In the data rows, zero lies at 4.5, halfway between 4 and 5.
Here are some numbered points:
[6 5 9 6 5 5 5 5 4 4 2 3 2 2 3 1 4 4 6 3 4 4 2] 0
[6 1 4 6 5 3 4 8 3 4 4 4 1 0 2 2 3 5 4 2 1 8 2] 1
[9 0 9 9 3 2 0 0 9 9 5 5 9 6 9 5 9 0 3 0 0 0 8] 2
[5 4 7 3 6 5 4 5 3 3 5 6 5 3 3 4 4 6 5 3 2 4 3] 3
[5 3 5 5 6 3 4 5 6 2 3 4 5 0 1 2 5 7 5 5 6 4 6] 4
[6 6 5 4 2 2 2 2 7 9 4 1 2 4 1 4 7 6 7 2 3 3 5] 5
[6 1 9 5 3 3 4 6 6 5 1 2 6 4 2 2 6 8 3 3 2 5 5] 6
[4 4 5 3 5 3 5 5 4 3 4 4 4 5 1 3 5 5 5 4 5 5 3] 7
[3 3 4 4 3 4 4 6 5 4 5 4 5 4 4 4 5 5 4 6 4 3 5] 8
[4 8 8 2 7 3 5 5 6 3 6 5 2 9 1 2 0 3 4 3 7 9 3] 9
[5 4 9 3 5 4 4 5 7 3 6 2 2 3 3 1 5 6 5 3 3 4 1] 10
[4 3 6 5 3 5 4 5 3 4 5 4 4 3 1 3 7 4 5 4 3 3 3] 11
[6 3 6 5 5 4 4 6 5 3 3 4 4 5 4 3 5 4 4 4 4 3 5] 12
[5 5 5 5 4 3 4 5 5 5 5 4 4 6 3 5 4 5 3 3 5 5 3] 13
[5 4 6 6 4 3 4 5 4 5 5 3 5 4 2 4 6 5 5 4 4 3 5] 14
[4 3 6 5 3 3 4 4 4 4 5 6 4 2 3 5 5 7 6 3 4 3 4] 15
[6 2 5 3 3 2 5 6 7 2 4 0 5 6 3 5 7 5 5 4 2 3 3] 16
[3 5 6 4 5 3 5 4 5 4 4 3 4 7 3 4 4 4 4 4 5 5 4] 17
[5 6 6 4 4 4 3 3 6 6 4 3 5 5 3 3 7 6 5 2 5 4 3] 18
[3 5 5 5 5 4 4 4 4 4 4 5 5 4 3 4 4 5 5 3 4 5 1] 19
[5 5 8 4 7 4 4 5 5 4 3 4 4 9 2 2 1 5 1 4 2 6 6] 20
[4 3 5 6 2 1 3 6 6 5 5 6 5 4 3 2 9 5 6 4 1 6 5] 21
[5 3 4 4 6 2 3 3 3 3 6 5 5 9 3 2 5 7 3 4 6 3 5] 22
[3 4 7 5 5 4 6 4 3 5 5 8 4 5 3 3 5 3 3 3 3 5 2] 23
[6 2 4 6 5 3 3 7 3 4 4 3 2 1 2 3 3 5 2 2 2 7 2] 24
[4 4 6 4 4 4 5 5 5 4 3 4 4 5 3 2 4 5 4 1 5 5 2] 25
[9 0 6 9 4 4 1 5 6 3 3 4 9 4 9 4 7 4 4 4 0 2 7] 26
[5 5 4 3 3 3 1 3 8 7 4 5 8 4 8 4 9 6 6 3 1 2 3] 27
[3 1 6 6 4 3 2 4 3 0 4 4 4 5 2 3 4 7 3 2 2 4 4] 28
[4 2 6 7 2 2 4 5 3 7 4 0 6 3 0 3 4 6 5 3 4 3 3] 29
[4 6 6 5 7 1 3 5 4 3 4 0 4 9 4 4 5 5 5 5 3 4 4] 30
[5 4 5 4 3 3 2 5 4 3 4 3 5 8 2 5 5 4 4 4 1 4 6] 31
[4 3 5 4 4 3 5 4 5 4 4 4 5 4 5 3 5 6 2 5 5 4 4] 32
[5 7 7 4 4 1 3 6 4 4 4 3 6 4 1 4 4 4 4 3 2 5 3] 33
[3 5 4 6 4 2 4 3 6 7 3 4 9 3 6 3 8 6 6 4 3 1 3] 34
[3 5 5 5 3 2 3 4 4 5 5 4 4 4 3 5 7 7 6 3 1 2 4] 35
[3 5 6 5 5 3 4 5 4 3 7 3 5 5 4 3 6 5 5 2 5 4 4] 36
[5 3 4 4 2 4 4 3 4 4 6 3 4 2 3 2 5 5 4 4 4 3 2] 37
[5 5 8 4 7 4 5 5 5 4 3 4 4 9 2 2 1 6 2 4 2 6 5] 38
[4 3 7 5 5 1 4 6 3 5 5 3 5 6 2 2 3 5 3 3 4 5 5] 39
[4 4 5 5 3 3 4 6 5 3 4 5 4 4 4 5 5 5 4 4 4 5 4] 40
[4 4 5 5 3 4 5 5 5 5 5 4 3 4 3 4 6 5 4 4 4 4 3] 41
[4 5 7 4 4 3 5 5 5 4 6 3 4 4 4 4 4 6 5 2 4 4 4] 42
[4 3 6 2 6 3 5 6 3 5 3 2 4 3 0 3 5 6 5 3 4 5 3] 43
[3 7 6 5 4 2 5 7 3 4 6 5 3 2 2 4 3 5 4 4 2 3 4] 44
[3 9 5 5 7 4 1 5 3 3 4 4 5 9 2 3 1 8 4 5 4 5 1] 45
[5 2 5 4 4 4 5 5 3 3 5 4 5 3 2 5 4 5 5 4 4 5 3] 46
[2 3 4 3 5 4 1 5 1 4 6 3 6 2 0 4 4 5 5 4 3 1 2] 47
[6 4 6 4 3 4 4 4 2 4 3 3 4 3 4 4 6 7 3 4 4 6 2] 48
[0 7 9 5 6 2 2 6 5 0 5 3 3 8 2 5 0 6 3 4 6 8 5] 49
[3 4 5 5 3 5 4 5 4 4 4 4 4 3 3 3 5 5 5 3 2 5 3] 50
[3 6 8 5 6 5 2 5 5 3 6 1 5 7 4 5 3 5 4 4 2 6 4] 51
[3 5 5 4 3 4 4 5 5 5 4 5 5 3 2 3 6 6 6 4 3 4 4] 52
[6 6 8 3 4 2 4 7 4 6 3 0 7 2 0 0 8 9 0 4 6 2 1] 53
[5 5 7 6 5 4 4 4 4 2 5 5 5 5 3 4 4 5 4 4 2 6 5] 54
[1 4 7 3 3 1 3 5 2 1 8 2 4 0 0 2 4 6 8 0 1 4 1] 55
[5 4 5 5 5 3 3 4 4 4 4 4 5 4 4 4 5 5 4 4 3 4 4] 56
[3 4 5 4 4 2 3 4 5 2 4 4 4 4 2 4 5 6 5 4 3 5 3] 57
[4 3 7 5 4 5 5 4 4 5 5 3 4 6 2 3 5 6 4 4 4 6 3] 58
[3 5 4 2 5 4 4 5 4 4 6 4 6 5 2 3 2 5 6 4 9 6 4] 59
[4 3 4 4 5 4 4 4 3 2 5 4 4 3 3 4 4 5 4 4 3 3 3] 60
[4 5 6 5 6 3 4 5 4 5 4 5 4 4 4 4 4 5 4 4 4 5 5] 61
[4 5 5 4 4 4 4 4 3 3 2 5 3 8 1 4 3 6 3 3 5 5 3] 62
[3 3 6 3 4 3 4 5 7 3 4 2 4 5 4 3 3 6 5 3 3 4 3] 63
[3 3 5 6 4 3 3 2 4 3 5 3 3 5 4 3 6 6 5 4 4 5 3] 64
[5 3 6 5 5 3 4 4 4 3 6 5 6 3 3 4 5 5 5 5 4 4 4] 65
[5 5 3 3 3 3 0 2 9 8 4 5 9 4 9 4 9 7 6 3 0 2 3] 66
[5 3 5 6 4 4 3 5 4 5 4 3 5 3 1 4 5 4 5 2 3 4 3] 67
[4 5 5 4 4 4 5 4 4 4 4 3 5 4 3 3 4 5 4 4 5 4 4] 68
[4 3 5 5 3 3 4 5 4 3 4 5 4 5 5 5 5 5 4 4 4 5 4] 69
[5 7 6 5 4 3 4 5 3 4 4 4 4 6 2 4 5 6 3 4 5 6 4] 70
[1 7 4 0 6 3 4 9 7 1 4 6 8 5 1 3 4 3 7 6 9 3 5] 71
[7 4 5 7 3 5 4 3 6 5 5 5 8 4 5 4 5 3 4 4 1 3 6] 72
[6 4 5 5 3 4 3 6 3 5 5 2 4 3 0 5 4 5 5 2 3 5 3] 73
[2 1 7 4 3 3 5 3 6 0 2 2 7 7 3 3 7 6 5 3 5 4 3] 74
[5 3 5 6 0 3 4 3 4 5 6 7 5 6 0 1 5 8 9 2 2 5 2] 75
[4 4 6 7 1 2 5 3 2 3 5 5 6 4 2 3 4 4 6 3 4 3 4] 76
[7 4 6 5 2 3 5 6 4 5 4 3 2 3 2 4 5 6 3 5 4 5 3] 77
[4 3 7 5 5 5 5 4 4 4 5 3 4 7 2 4 5 6 4 4 3 7 3] 78
[6 4 6 5 5 4 5 4 3 5 5 1 4 4 4 1 5 7 4 4 2 4 2] 79
[6 3 7 6 4 5 2 4 5 5 6 4 3 5 1 5 7 7 5 4 1 4 5] 80
[2 3 6 5 4 3 6 2 3 4 3 6 5 0 3 2 6 7 4 2 4 4 3] 81
[5 4 8 4 6 3 6 6 3 0 4 2 1 4 2 4 5 7 3 3 5 1 4] 82
[5 4 6 7 0 2 2 4 8 7 5 3 5 3 4 7 4 5 5 4 4 4 0] 83
[4 5 8 3 4 6 4 5 5 4 4 4 3 3 2 5 4 6 6 5 4 3 2] 84
[3 4 5 4 5 4 2 5 2 3 6 3 5 4 0 4 4 5 4 4 3 2 3] 85
[5 4 7 8 2 4 5 6 3 1 3 0 6 8 4 4 3 4 3 4 5 2 4] 86
New points follow, each followed by the numbers of its three nearest points above by angle, seen from the average point of the numbered points, nearest first.
[4 4 6 4 5 3 4 4 4 4 5 4 4 6 2 4 4 6 5 4 4 3 4] 22 17 62
[3 6 8 9 5 1 5 6 5 5 4 4 4 1 1 4 2 5 4 0 4 4 2] 44 0 33
[5 2 7 4 1 2 5 3 3 2 4 2 4 3 2 3 5 6 5 3 6 3 1] 37 74 76
[5 4 5 4 5 3 5 5 4 3 4 3 4 5 4 4 5 5 5 4 4 4 5] 12 30 69
[3 5 6 5 5 4 4 5 4 4 5 4 4 4 3 4 5 6 5 4 3 4 4] 44 61 35
[5 6 5 5 5 3 4 6 3 4 4 4 4 4 3 4 5 6 4 3 4 5 3] 70 61 44
[7 4 8 5 4 3 3 4 8 7 4 5 8 4 8 2 7 2 6 2 3 1 5] 2 27 66
[3 5 5 5 4 3 3 5 4 4 7 3 5 4 3 4 6 5 5 3 5 3 3] 36 47 85
[3 9 5 5 7 3 2 5 3 4 5 4 5 9 2 3 0 8 4 5 4 4 2] 45 49 38
[5 8 7 3 4 3 4 4 5 5 5 4 3 2 1 2 5 6 4 4 3 2 4] 44 5 53
[4 4 5 5 5 3 5 5 5 3 5 3 5 5 2 5 3 5 5 3 5 4 4] 59 17 71
[6 3 6 6 4 5 3 6 5 6 5 3 2 5 2 4 5 8 5 3 2 3 4] 80 5 73
[4 3 6 3 3 2 7 5 4 3 5 2 5 0 3 6 4 8 4 4 3 5 4] 46 15 81
[4 5 6 4 4 4 6 4 2 4 4 4 4 4 3 5 4 5 5 3 4 4 4] 68 46 44
[0 3 7 3 4 1 1 7 5 3 4 0 7 3 3 3 6 9 3 4 6 5 1] 53 74 63
[5 4 5 3 5 4 4 5 4 2 4 6 5 5 2 5 5 6 5 3 3 4 3] 3 7 46
[5 4 5 4 4 5 4 5 4 6 6 2 5 2 3 5 6 6 5 3 4 4 3] 73 37 67
[4 4 5 5 5 4 4 4 4 2 5 5 4 4 3 4 4 6 4 4 3 3 4] 60 3 28
[4 4 8 3 4 3 3 6 5 3 6 2 3 1 2 1 7 6 4 4 3 2 5] 10 53 82
[5 3 6 6 5 3 4 3 4 4 4 4 4 6 4 3 3 6 4 3 5 4 4] 22 62 38
[4 4 8 3 2 0 7 5 3 1 6 4 0 4 2 0 5 6 5 2 1 8 4] 55 1 10
[4 3 4 5 3 4 5 4 6 4 4 4 3 4 3 5 4 6 5 4 5 4 3] 41 40 15
[6 3 9 3 5 3 7 6 6 0 9 0 3 0 3 0 3 4 7 4 4 5 3] 10 55 42
[5 4 5 4 4 3 4 4 5 3 5 3 5 4 3 5 5 6 4 4 4 4 3] 16 46 60
[6 4 5 3 4 5 5 5 3 2 4 3 0 0 3 4 6 6 3 6 6 0 4] 82 60 77
[6 3 6 4 4 4 5 5 4 4 4 5 4 4 4 4 5 5 5 4 4 4 4] 12 69 46
[4 3 8 6 7 2 5 5 5 0 7 2 1 4 2 5 6 8 2 4 4 4 5] 82 28 49
[3 4 6 6 3 5 5 5 4 3 4 5 3 3 3 3 4 4 5 4 2 5 4] 50 23 1
[3 4 5 6 5 3 3 4 3 5 5 4 4 5 0 4 6 6 6 2 2 4 4] 35 80 67
[4 5 5 4 5 4 4 5 4 3 5 5 5 5 4 3 5 6 5 4 3 4 4] 3 71 45
[2 6 5 4 4 3 5 8 3 4 6 5 4 2 3 4 3 5 5 4 5 4 4] 44 71 59
[4 1 7 6 4 3 1 5 3 0 4 3 3 6 1 3 5 8 2 2 1 5 4] 28 6 80
[4 6 4 6 3 3 5 4 3 0 4 6 5 4 4 3 5 5 4 4 5 3 4] 76 40 69
[5 6 9 4 5 5 4 6 7 3 6 2 3 3 2 1 4 6 5 4 3 6 0] 10 0 84
[6 3 5 5 4 4 4 3 6 6 4 5 8 6 4 4 5 4 5 5 4 4 4] 72 2 66
[6 5 5 4 3 5 4 5 5 4 4 2 4 4 2 2 5 6 3 2 4 4 4] 53 18 25
[6 5 7 5 4 3 4 4 5 3 6 5 4 5 2 4 4 5 3 3 1 6 3] 54 20 38
[4 3 7 6 2 2 4 4 2 2 5 6 5 4 2 3 4 5 6 3 4 3 5] 76 15 75
[3 2 8 7 6 5 6 6 4 2 5 3 7 6 2 4 6 7 8 3 4 4 2] 74 78 58
[3 5 8 5 5 5 1 5 5 2 6 1 6 7 5 5 4 6 4 3 1 6 4] 51 49 30
[5 0 4 4 4 2 3 6 4 4 8 5 7 4 3 0 7 8 7 6 2 6 3] 21 75 65
[4 4 5 4 4 3 4 4 5 4 5 4 5 5 4 3 5 6 3 4 4 5 4] 32 22 69
[4 4 5 5 4 3 3 3 4 3 5 3 3 4 3 4 5 6 5 4 3 4 3] 64 57 60
[4 5 9 4 2 2 3 3 3 4 6 3 4 0 1 5 2 9 7 1 2 2 3] 55 15 42
[3 5 6 5 4 4 4 7 4 5 6 4 2 2 1 4 5 5 5 3 4 5 4] 44 73 41
[4 4 5 5 5 3 4 5 5 4 5 3 3 4 3 5 6 5 4 4 4 4 4] 41 40 14
[4 3 6 6 4 3 4 3 4 1 3 6 4 5 1 4 3 6 5 1 4 2 3] 28 76 62
[5 4 9 6 4 5 5 3 7 3 6 5 2 4 1 3 6 5 4 2 4 3 4] 10 80 0
[5 3 4 5 4 3 4 5 5 4 4 3 4 2 3 4 6 6 5 4 4 5 5] 4 1 40
[6 3 6 5 3 3 5 3 7 6 2 2 4 1 3 3 6 7 8 1 3 2 5] 5 34 15
[3 6 7 8 4 2 5 5 5 5 4 4 4 2 1 4 3 5 4 1 3 4 2] 44 33 67
[4 4 5 5 4 2 2 4 4 4 4 4 6 5 3 3 5 3 5 4 1 3 5] 31 72 2
[4 4 6 4 4 4 5 4 5 5 5 6 4 6 4 3 5 4 5 4 3 4 5] 23 72 61
[6 3 4 4 3 2 4 6 4 6 4 1 3 1 1 4 8 9 8 4 4 4 5] 5 14 43
[5 4 4 5 3 2 4 5 5 4 5 5 5 3 0 4 4 7 6 3 2 3 3] 75 15 35
[3 4 6 5 3 4 4 4 4 6 3 4 5 2 3 4 7 4 6 4 3 5 5] 52 50 21
[5 4 8 3 6 3 6 6 6 0 8 0 4 2 3 1 2 4 7 4 6 5 3] 10 42 63
[4 2 5 5 5 4 5 4 4 5 3 4 5 2 3 3 5 7 5 3 4 4 3] 81 4 15
[5 1 5 7 3 3 4 4 5 4 3 4 5 2 4 5 7 7 3 3 1 3 3] 26 6 2
[5 4 4 4 3 2 4 4 4 5 4 2 2 3 0 2 5 8 5 2 4 3 4] 5 29 43
[4 4 7 5 4 4 5 6 6 4 6 4 2 5 2 4 5 5 4 4 4 5 4] 41 9 58
[5 2 8 3 1 1 2 4 8 5 5 2 0 2 3 3 5 5 6 3 3 2 1] 10 83 5
[2 5 9 7 5 1 3 7 3 5 4 1 3 9 0 8 4 7 7 6 5 2 1] 30 45 49
[5 3 5 4 4 4 5 5 3 3 5 4 5 4 2 4 4 5 5 4 3 5 3] 46 60 3
[5 4 5 6 5 3 4 4 4 5 5 3 4 3 4 4 5 6 4 4 3 4 5] 56 14 61
[6 5 6 5 5 3 4 3 5 5 6 4 5 3 2 4 4 5 6 4 3 4 3] 65 5 72
[6 3 7 7 3 3 4 5 6 7 6 0 5 4 0 3 5 6 7 1 4 4 4] 29 5 67
[5 5 7 5 4 2 4 5 4 3 4 5 6 5 4 3 7 6 3 3 4 4 2] 53 48 34
[4 5 4 1 4 4 5 4 6 4 4 4 2 2 2 5 5 4 6 4 3 3 3] 84 52 41
[4 3 6 5 4 4 5 4 5 4 5 4 4 5 4 4 5 5 5 4 4 5 4] 69 58 78
[4 6 5 4 6 3 4 4 5 2 6 4 4 9 3 3 1 5 4 3 7 7 5] 9 49 17
[9 0 6 9 4 4 0 4 6 4 3 3 9 5 9 5 7 3 4 2 0 1 9] 26 2 72
[5 4 6 6 4 2 3 6 4 5 4 3 5 4 1 4 5 5 5 4 4 3 5] 14 29 67
[5 2 6 4 4 4 7 7 9 4 6 2 4 4 1 3 5 5 4 8 4 3 7] 8 16 4
[6 2 7 6 3 2 6 4 4 4 5 2 4 4 3 5 5 6 4 4 3 4 3] 77 16 29
[4 3 6 5 3 3 2 3 3 5 3 2 1 4 2 4 8 5 4 6 4 5 3] 64 48 77
[4 5 5 5 5 3 4 5 4 5 5 5 4 3 4 3 4 5 3 3 4 4 5] 61 44 56
[3 5 5 4 3 4 4 5 5 4 4 5 5 3 2 4 6 6 6 4 3 4 4] 52 35 50
[4 9 5 5 6 4 2 6 3 4 5 5 6 9 3 4 0 7 4 6 4 4 1] 45 49 62
[5 1 4 6 3 3 3 5 5 5 3 3 5 4 6 3 6 5 4 5 3 2 4] 26 8 34
[6 4 6 6 5 3 2 5 4 4 5 3 4 4 2 2 7 6 5 2 2 4 3] 80 67 79
[4 3 6 3 5 3 6 5 4 4 3 3 5 3 1 3 6 5 4 4 3 4 3] 43 7 53
[4 4 6 5 6 6 5 5 4 5 4 4 5 5 1 5 5 5 5 3 3 5 4] 78 58 67
[4 3 6 4 4 3 4 4 5 4 5 4 5 5 3 5 5 6 6 4 4 4 4] 15 65 74
[5 4 4 5 4 4 3 4 4 4 4 4 5 3 3 4 5 6 4 4 4 5 5] 56 4 48
[5 3 6 4 2 5 5 5 5 4 3 2 4 3 3 3 5 6 5 5 4 5 4] 77 48 6
[3 9 5 5 8 3 1 6 2 4 5 5 5 9 2 3 0 8 4 5 4 4 1] 45 49 62
[6 4 6 5 2 3 5 6 4 5 4 3 3 3 2 4 5 6 4 4 4 5 3] 77 73 48
[3 5 6 5 2 1 5 4 4 4 4 3 5 3 3 4 6 5 3 2 3 4 2] 81 76 55
[4 2 4 4 3 3 5 5 3 3 4 4 6 3 2 4 5 3 5 5 3 4 4] 46 8 60
[6 5 8 4 5 4 5 6 3 0 5 5 4 3 4 5 4 7 5 4 6 4 3] 82 3 84
[5 4 6 5 4 2 5 5 4 5 4 3 4 3 3 5 5 7 4 4 2 5 3] 77 48 1
[6 3 5 8 2 4 2 2 6 4 4 2 7 3 3 4 5 2 6 5 1 3 5] 72 26 2
[2 2 7 2 1 3 2 4 9 4 2 2 6 8 4 3 4 8 5 1 1 5 2] 63 74 6
[4 8 6 3 9 4 4 3 6 5 9 3 3 9 3 3 0 4 4 4 5 7 4] 9 17 51
[4 2 7 5 2 4 4 5 4 4 5 3 5 5 2 4 7 7 5 4 3 4 4] 80 6 11
[6 6 5 9 5 2 0 5 9 6 3 6 0 5 4 4 6 4 8 3 3 1 5] 5 2 35
[5 4 7 5 4 3 5 4 4 3 6 2 3 4 2 4 6 7 5 4 4 4 3] 82 10 77
[5 4 5 2 3 4 5 6 4 4 5 4 3 4 3 4 5 4 5 3 4 4 4] 41 7 46
[1 6 7 0 7 4 4 9 5 0 4 7 8 5 2 4 1 5 6 4 9 4 3] 71 59 7
[3 2 7 4 4 3 4 4 6 4 5 4 3 5 1 3 5 5 3 4 5 6 3] 58 78 9
[5 5 8 4 5 3 6 5 4 0 4 3 2 4 2 4 5 6 3 3 5 1 4] 82 12 10
[4 2 6 7 4 4 4 4 4 3 4 4 6 3 3 6 8 5 1 3 3 5 4] 26 2 69
[3 5 6 5 4 3 4 5 4 4 5 3 4 3 4 4 5 6 4 3 4 4 4] 42 44 36
[5 5 6 5 5 3 4 6 3 4 5 5 4 5 4 4 5 7 4 4 3 4 4] 61 70 44
[4 4 5 4 3 3 5 5 4 6 5 4 2 4 2 5 6 5 4 4 5 4 3] 41 77 13
[4 4 5 5 5 4 4 5 4 3 4 4 5 5 3 5 3 5 5 4 5 4 4] 59 71 49
[5 4 6 3 3 4 4 5 5 5 5 4 5 5 4 3 5 6 5 5 4 4 5] 8 32 27
[4 5 5 4 6 3 4 4 4 5 4 5 5 6 5 4 5 5 4 5 4 5 5] 61 56 17
[4 5 7 7 5 1 4 7 3 3 8 3 4 5 3 5 4 5 3 2 0 4 3] 44 33 51
[2 6 5 0 6 4 3 6 4 2 4 5 5 7 4 5 1 4 6 5 9 6 4] 59 71 9
[5 5 6 4 4 4 4 4 3 4 5 4 4 3 1 4 4 7 6 4 5 4 3] 84 15 59
[0 3 7 3 4 1 1 7 5 3 4 0 7 2 2 3 6 9 3 3 6 6 1] 53 55 43
[4 5 7 3 6 4 3 4 5 1 6 5 5 2 2 4 6 7 6 3 4 4 4] 3 4 65
[5 2 6 3 3 2 4 3 4 4 7 4 2 4 3 5 5 9 5 3 4 4 4] 15 42 80
[7 2 6 4 3 0 6 2 4 2 2 3 4 2 0 3 8 6 5 2 4 4 3] 81 4 43
[4 4 5 5 4 4 3 5 6 4 4 3 4 2 3 2 6 6 5 3 4 4 4] 4 52 50
[5 3 4 4 4 3 2 4 4 4 3 2 5 3 2 4 5 5 6 5 3 3 3] 47 67 37
[6 4 8 5 2 4 5 3 4 4 5 3 4 1 1 4 6 5 6 4 3 3 7] 14 11 15
[5 5 6 5 6 3 4 5 5 4 4 5 5 5 3 5 4 6 5 4 3 5 6] 61 54 20
[4 4 5 5 6 3 4 4 5 3 4 4 5 6 3 5 3 5 5 4 5 4 5] 17 49 59
[5 2 5 5 5 5 5 4 4 5 3 4 5 3 3 4 4 6 5 3 4 4 3] 46 81 67
[4 3 5 6 3 5 6 4 5 4 5 4 1 3 3 5 5 6 5 6 6 5 5] 41 77 40
[5 8 5 5 8 0 4 3 3 3 5 1 2 7 4 6 3 6 4 2 2 2 6] 30 82 51
[8 6 9 5 3 0 2 4 3 2 3 4 7 0 1 5 4 7 5 2 1 6 2] 33 55 73
[6 4 5 4 5 4 4 4 5 5 4 4 7 4 5 4 5 3 5 3 3 3 5] 72 2 26
[5 4 5 5 4 4 4 5 6 4 6 5 4 3 3 4 6 6 6 3 4 5 5] 15 21 52
[5 4 5 5 3 4 4 5 4 6 5 4 3 4 3 5 6 5 4 4 4 4 3] 41 77 83
[7 3 7 5 4 5 2 5 6 6 4 2 8 1 2 6 9 5 4 1 0 4 2] 67 27 2
[1 1 7 3 4 3 5 3 7 0 1 3 6 6 2 3 7 6 5 4 6 4 3] 74 57 63
[5 4 5 4 4 3 4 5 5 4 4 2 5 4 2 5 5 6 5 4 3 4 4] 16 73 5
[5 2 6 4 2 3 6 3 2 4 5 1 8 6 4 2 7 6 5 1 4 2 1] 74 79 29
[6 5 7 4 4 3 5 4 5 2 6 5 4 4 3 3 5 5 3 3 3 5 3] 54 10 23
[2 4 8 3 6 1 4 5 4 0 4 4 4 8 4 3 3 6 3 2 4 4 4] 49 38 20
[7 3 3 4 2 1 3 7 4 6 4 0 3 0 1 4 9 9 9 4 3 4 5] 5 35 14
[4 3 6 5 4 4 4 4 4 3 4 3 5 4 4 5 4 7 6 4 4 4 5] 15 69 46
[1 7 9 5 0 1 7 3 7 3 3 2 2 2 3 5 4 7 2 4 6 4 8] 42 68 49
[4 4 4 4 4 4 5 6 5 4 4 3 5 4 3 4 5 6 5 4 4 3 3] 8 71 16
[5 5 6 5 3 3 2 4 6 5 4 4 6 7 1 4 4 5 5 4 4 5 5] 31 20 5
[5 4 8 6 3 2 5 3 3 2 6 1 3 3 2 4 6 7 5 4 4 4 3] 82 55 64
[5 3 6 4 6 3 3 5 5 5 5 4 6 5 4 3 3 6 7 3 6 3 4] 59 71 22
[3 5 6 4 6 3 5 4 5 4 5 3 3 8 2 3 4 5 3 5 4 3 3] 17 30 38
[8 2 8 8 3 5 2 4 8 7 7 1 7 8 3 3 9 3 5 2 4 4 2] 2 18 26
[4 5 6 6 6 5 7 4 5 3 8 4 4 5 3 5 2 5 5 5 0 5 3] 54 51 78
[4 4 5 6 4 3 4 4 4 4 5 3 4 4 4 3 4 5 4 4 3 5 3] 64 79 24
[2 4 8 4 4 2 7 6 4 1 6 3 6 3 0 3 3 6 6 3 4 4 2] 55 7 44
[3 4 8 4 5 4 4 5 4 1 4 6 4 6 2 4 4 5 3 4 5 2 4] 82 62 49
[1 3 7 2 2 3 3 5 8 3 3 3 4 8 3 3 2 6 4 0 2 6 1] 63 25 74
[4 5 7 5 6 5 5 5 5 4 4 3 5 6 1 4 5 5 5 3 3 6 4] 78 38 51
[5 4 6 4 5 3 4 6 4 3 4 6 4 5 4 4 5 8 5 3 4 4 3] 3 15 69
[4 1 7 6 4 3 2 5 3 1 4 4 4 6 2 3 5 8 3 2 2 4 4] 28 6 74
[3 4 4 5 4 4 4 5 4 5 4 4 4 4 1 5 5 6 5 4 3 4 4] 52 35 47
[5 4 4 4 3 4 2 6 3 2 4 3 4 9 1 6 5 5 3 4 1 5 6] 31 62 20
[5 3 6 5 2 2 4 4 5 4 4 4 3 4 3 3 4 6 4 5 4 6 4] 77 69 40
[5 3 5 6 4 3 4 5 4 3 4 5 4 5 3 4 4 5 5 3 4 5 4] 69 40 46
[5 3 5 5 4 3 4 5 4 4 5 4 4 5 4 5 4 5 5 4 4 5 4] 69 40 46
[2 4 8 4 3 2 4 5 3 2 6 3 3 1 0 1 4 5 7 1 2 4 1] 55 10 44
[4 4 8 2 4 3 3 6 5 3 7 2 2 0 1 1 8 6 4 4 3 1 5] 10 11 55
[4 5 9 4 5 4 5 5 6 2 6 2 2 3 3 1 4 6 6 3 3 5 0] 10 0 55
[4 2 6 4 3 4 2 6 4 4 4 4 7 4 5 5 6 6 5 4 1 3 5] 26 27 66
[6 2 6 6 4 4 3 4 5 3 6 4 4 5 2 5 7 7 5 4 1 4 4] 80 26 35
[4 4 7 6 2 5 4 3 4 4 5 5 6 3 4 5 5 5 4 4 3 4 5] 72 15 76
[3 5 5 4 4 5 4 5 6 5 5 4 6 4 3 3 6 6 5 4 2 4 4] 52 66 27
[5 4 6 6 5 3 3 5 4 3 5 3 4 5 2 2 7 6 4 3 3 4 4] 80 28 21
[3 3 5 4 3 4 4 6 5 4 5 4 5 4 4 4 4 5 4 5 4 3 5] 8 32 40
[5 3 6 5 3 3 4 5 5 3 5 3 3 4 3 4 4 5 4 5 2 4 4] 77 16 1
[6 6 8 5 4 5 3 7 6 4 5 3 7 3 1 4 4 6 4 5 4 6 3] 33 53 84
[3 4 6 4 4 3 3 5 5 4 5 3 5 2 3 4 6 7 5 3 5 6 4] 4 81 15
[5 4 8 4 5 3 4 4 3 2 5 4 6 5 3 6 4 4 4 3 3 4 4] 54 3 65
[4 5 5 5 6 3 4 6 4 3 4 2 5 5 3 3 6 5 4 3 4 5 2] 30 36 7
[3 5 5 2 6 4 4 4 4 4 5 4 3 6 3 3 2 5 4 4 9 4 5] 59 17 68
[3 3 5 6 3 5 6 4 5 4 6 4 1 3 3 5 5 6 5 6 6 5 6] 41 8 40
[5 4 9 7 1 0 4 3 2 1 7 0 1 1 0 3 6 5 3 5 6 2 4] 82 77 76
[3 4 4 5 4 3 5 4 4 5 5 4 4 5 3 4 6 6 6 4 3 3 3] 35 41 34
[0 9 6 0 9 4 4 9 5 0 5 4 8 9 2 4 0 3 5 5 9 0 1] 71 59 45
[3 5 6 5 5 4 4 4 4 4 4 4 5 4 3 4 5 6 5 3 3 5 3] 19 81 50
[6 3 5 5 5 2 1 6 6 3 6 2 3 4 4 4 8 5 6 3 4 0 3] 16 35 27
[4 3 6 4 4 3 6 5 4 4 3 3 4 3 2 3 6 5 4 4 3 4 3] 43 81 11
[3 3 5 5 4 5 4 5 5 4 5 3 4 4 5 4 4 5 5 5 7 5 2] 59 8 32
[4 4 5 5 4 3 4 5 5 3 4 3 4 3 2 4 6 7 5 4 3 4 3] 57 4 35
[4 5 7 3 5 3 4 5 4 2 4 2 0 3 4 4 6 7 4 4 4 4 4] 82 10 84
[3 3 6 5 5 3 4 5 4 3 6 3 5 4 4 3 6 5 4 3 4 4 3] 36 64 55
[2 1 5 0 5 1 2 3 6 5 2 3 6 4 0 2 4 2 4 5 6 3 7] 71 7 59
[0 7 8 0 8 4 5 9 4 0 4 9 9 6 1 4 0 5 7 3 9 4 2] 71 59 9
[0 5 5 0 6 5 4 9 9 0 4 9 7 5 4 1 1 2 9 4 9 6 1] 71 59 9
[4 5 4 3 4 4 5 5 4 4 5 4 4 4 3 4 5 5 5 5 3 4 4] 8 52 41
[5 3 5 5 4 5 5 5 5 4 5 4 5 4 3 5 5 5 4 4 2 4 4] 72 46 8
[3 4 8 5 3 3 5 5 5 5 7 0 4 3 3 4 5 6 5 5 5 3 4] 42 29 14
[2 6 7 7 6 2 4 9 4 3 7 5 0 3 0 4 3 8 4 3 4 4 5] 44 49 82
[5 5 6 4 3 4 6 4 5 3 6 4 4 4 3 4 5 5 3 4 3 5 3] 41 77 23
[4 3 6 5 4 4 5 5 3 4 4 4 5 4 3 4 4 5 5 4 4 4 4] 46 76 65
[5 3 6 5 4 4 4 5 4 5 4 4 4 5 5 4 5 6 4 3 4 4 4] 69 26 12
